In the rows, zero is written as 128.
Rotation paths and how fast each direction turns (degrees each step):
Each turn is a multiple of 5 degrees from 10 to 175, or 0.
Each row of a path follows its step; steps can be skipped.
Rotation 1:
step 4: 138, 133, 146, 131, 135, 105, 144, 124, 123, 99, 137, 178, 135, 109, 114, 120, 117, 135, 118, 145, 110, 122, 123, 114, 114, 111, 113, 129, 157, 131, 123, 111, 105, 120, 144, 119, 120, 122, 96, 142, 101, 145, 134, 118, 151
step 11: 129, 112, 117, 133, 122, 115, 180, 104, 157, 120, 116, 125, 139, 101, 129, 151, 115, 135, 118, 121, 108, 116, 117, 116, 121, 144, 93, 128, 133, 125, 150, 140, 140, 144, 156, 122, 147, 123, 113, 135, 142, 133, 144, 128, 113
step 14: 145, 129, 122, 136, 154, 132, 127, 120, 147, 99, 144, 142, 119, 117, 122, 111, 94, 150, 155, 116, 96, 127, 125, 155, 92, 134, 130, 140, 115, 126, 133, 104, 128, 147, 132, 136, 136, 114, 112, 146, 118, 107, 153, 126, 134
step 15: 158, 138, 98, 123, 124, 168, 122, 124, 131, 121, 119, 139, 126, 123, 121, 121, 129, 119, 118, 129, 82, 109, 120, 138, 137, 144, 103, 121, 143, 110, 103, 137, 128, 118, 169, 126, 134, 137, 133, 137, 127, 107, 111, 147, 135
step 17: 153, 133, 144, 164, 83, 106, 124, 115, 133, 114, 135, 142, 120, 115, 118, 121, 142, 138, 119, 144, 125, 121, 144, 124, 110, 122, 106, 126, 134, 136, 156, 106, 130, 117, 100, 122, 112, 103, 105, 137, 132, 111, 149, 117, 116
step 22: 141, 124, 112, 128, 136, 120, 116, 112, 126, 111, 131, 126, 137, 112, 100, 123, 89, 113, 152, 97, 127, 132, 125, 146, 139, 118, 127, 131, 154, 134, 115, 139, 102, 117, 130, 129, 167, 119, 136, 148, 100, 135, 144, 152, 105
step 23: 151, 120, 111, 102, 96, 121, 143, 138, 122, 109, 125, 144, 161, 125, 124, 113, 121, 130, 101, 140, 99, 111, 124, 144, 113, 137, 139, 141, 152, 105, 138, 140, 108, 125, 118, 137, 138, 133, 112, 141, 126, 129, 149, 144, 163
step 26: 157, 144, 144, 125, 139, 145, 133, 157, 126, 108, 146, 116, 129, 121, 121, 124, 117, 110, 97, 96, 133, 105, 151, 142, 102, 119, 121, 140, 172, 139, 114, 98, 127, 129, 106, 133, 115, 117, 121, 133, 128, 130, 120, 138, 124
step 27: 162, 152, 129, 133, 106, 140, 151, 116, 124, 131, 123, 115, 137, 121, 142, 97, 139, 142, 114, 120, 107, 114, 125, 153, 108, 142, 138, 139, 113, 136, 140, 110, 156, 151, 144, 116, 126, 115, 141, 130, 141, 112, 165, 130, 105
Speeds:
122, 134, 125, 129, 123, 126, 129, 129, 132, 128, 131, 131, 122, 122, 132, 124, 129, 129, 131, 132, 125, 130, 124, 130, 122, 128, 127, 117, 121, 135, 127, 128, 137, 130, 144, 135, 129, 129, 113, 136, 128, 132, 130, 119, 123 | 110
127, 123, 131, 126, 123, 122, 123, 132, 130, 130, 127, 144, 133, 130, 131, 129, 129, 137, 133, 121, 129, 125, 119, 137, 132, 129, 129, 123, 139, 128, 127, 130, 130, 121, 131, 134, 130, 127, 139, 130, 134, 120, 127, 120, 124 | 55
133, 137, 122, 120, 125, 133, 129, 137, 131, 137, 136, 127, 135, 125, 142, 134, 128, 119, 126, 132, 133, 129, 125, 122, 127, 129, 129, 128, 137, 124, 125, 123, 128, 124, 129, 135, 126, 125, 124, 123, 126, 123, 119, 128, 138 | 135
136, 133, 129, 116, 130, 129, 119, 126, 126, 129, 133, 127, 126, 129, 126, 122, 125, 130, 129, 118, 138, 127, 134, 129, 132, 118, 130, 123, 127, 129, 133, 117, 127, 127, 126, 137, 130, 121, 125, 136, 128, 129, 142, 134, 129 | 85
130, 128, 125, 133, 121, 136, 128, 124, 136, 127, 124, 132, 126, 125, 127, 127, 130, 124, 116, 130, 127, 127, 130, 125, 129, 128, 121, 117, 125, 122, 136, 133, 126, 121, 124, 137, 134, 132, 127, 118, 144, 128, 130, 136, 123 | 175
129, 135, 139, 118, 127, 130, 134, 125, 135, 124, 136, 128, 133, 138, 118, 128, 126, 123, 124, 135, 130, 118, 122, 129, 129, 125, 124, 130, 133, 124, 123, 132, 131, 136, 136, 130, 132, 137, 130, 125, 124, 128, 134, 128, 123 | 95
Rotation 2:
step 5: 94, 140, 150, 131, 149, 123, 120, 128, 115, 121, 124, 100, 153, 174, 117, 125, 107, 125, 127, 143, 122, 141, 145, 129, 123, 131, 125, 129, 116, 101, 128, 182, 134, 133, 126, 157, 114, 132, 130, 124, 136, 132, 94, 94, 143
step 14: 100, 167, 137, 111, 142, 158, 116, 144, 140, 128, 130, 101, 121, 137, 117, 122, 133, 148, 126, 177, 113, 140, 145, 134, 138, 122, 136, 151, 87, 114, 115, 142, 105, 124, 150, 140, 112, 132, 116, 129, 106, 144, 113, 129, 107
step 17: 128, 148, 113, 119, 152, 148, 107, 130, 148, 141, 119, 109, 120, 143, 114, 101, 149, 126, 150, 113, 82, 137, 123, 122, 118, 140, 138, 140, 98, 109, 101, 157, 129, 122, 149, 151, 115, 134, 105, 140, 97, 122, 128, 141, 100
step 18: 120, 144, 150, 112, 133, 121, 136, 112, 143, 122, 112, 120, 103, 150, 108, 128, 171, 96, 121, 113, 111, 157, 123, 117, 105, 128, 146, 126, 129, 148, 96, 153, 146, 130, 124, 135, 107, 152, 104, 147, 105, 113, 102, 119, 124
step 19: 116, 100, 139, 101, 133, 123, 106, 113, 147, 101, 128, 144, 100, 122, 142, 126, 137, 136, 132, 134, 99, 168, 136, 136, 143, 132, 157, 142, 135, 138, 103, 157, 127, 114, 155, 129, 97, 139, 124, 157, 103, 127, 102, 134, 116
step 21: 91, 135, 158, 135, 112, 106, 137, 123, 115, 111, 126, 131, 130, 153, 115, 121, 134, 120, 106, 142, 110, 156, 110, 106, 126, 127, 161, 166, 135, 128, 116, 161, 140, 144, 116, 147, 117, 129, 133, 138, 89, 100, 111, 117, 140
step 23: 123, 124, 126, 104, 160, 130, 128, 155, 138, 125, 152, 104, 122, 150, 121, 108, 140, 131, 123, 140, 125, 112, 134, 104, 111, 127, 168, 147, 87, 132, 118, 142, 116, 138, 102, 158, 114, 143, 147, 145, 111, 89, 120, 123, 118
step 29: 113, 112, 152, 111, 152, 128, 119, 161, 114, 104, 124, 122, 121, 136, 155, 141, 164, 134, 107, 137, 102, 143, 137, 131, 159, 120, 149, 126, 127, 129, 118, 114, 113, 147, 126, 155, 123, 160, 126, 156, 110, 114, 105, 149, 102
step 30: 92, 142, 154, 138, 151, 123, 114, 115, 134, 122, 121, 119, 142, 144, 142, 127, 121, 130, 111, 153, 136, 149, 122, 159, 160, 127, 132, 154, 126, 103, 98, 138, 127, 124, 125, 159, 149, 161, 115, 132, 116, 106, 103, 131, 96
Speeds:
131, 125, 127, 127, 122, 132, 133, 133, 127, 123, 129, 126, 124, 129, 134, 131, 124, 128, 132, 129, 125, 128, 129, 119, 136, 127, 130, 133, 142, 125, 133, 129, 136, 121, 121, 121, 139, 136, 124, 127, 117, 129, 116, 130, 122 | 40
120, 129, 129, 124, 118, 135, 127, 128, 132, 137, 129, 131, 129, 134, 128, 130, 131, 127, 136, 139, 134, 135, 119, 127, 122, 127, 121, 121, 141, 125, 130, 129, 128, 130, 124, 133, 122, 124, 126, 127, 130, 118, 130, 124, 120 | 115
134, 127, 134, 126, 132, 126, 131, 122, 128, 130, 128, 119, 126, 134, 125, 133, 124, 121, 125, 120, 136, 120, 134, 122, 117, 121, 125, 126, 126, 131, 128, 130, 139, 127, 123, 136, 133, 129, 133, 133, 134, 119, 121, 118, 124 | 140
124, 137, 127, 118, 121, 126, 131, 133, 121, 124, 138, 120, 127, 121, 116, 126, 131, 123, 129, 124, 136, 136, 133, 131, 133, 126, 128, 132, 131, 134, 127, 129, 131, 123, 129, 133, 130, 134, 123, 122, 139, 130, 132, 134, 126 | 175
131, 113, 121, 124, 124, 125, 126, 124, 128, 127, 128, 137, 124, 127, 123, 137, 125, 131, 125, 131, 127, 136, 137, 123, 126, 139, 123, 135, 126, 125, 117, 120, 130, 122, 126, 129, 126, 124, 129, 122, 133, 128, 127, 123, 125 | 120
126, 122, 131, 123, 132, 135, 128, 123, 135, 129, 133, 129, 128, 119, 134, 131, 134, 122, 122, 134, 134, 131, 142, 141, 125, 120, 131, 121, 125, 133, 131, 128, 124, 127, 120, 129, 127, 126, 125, 121, 117, 133, 122, 128, 127 | 70
138, 130, 124, 125, 136, 136, 129, 136, 133, 128, 129, 132, 134, 138, 124, 124, 125, 131, 133, 126, 139, 129, 131, 119, 126, 126, 125, 129, 119, 127, 132, 133, 129, 126, 127, 120, 122, 127, 112, 120, 129, 128, 128, 128, 133 | 40
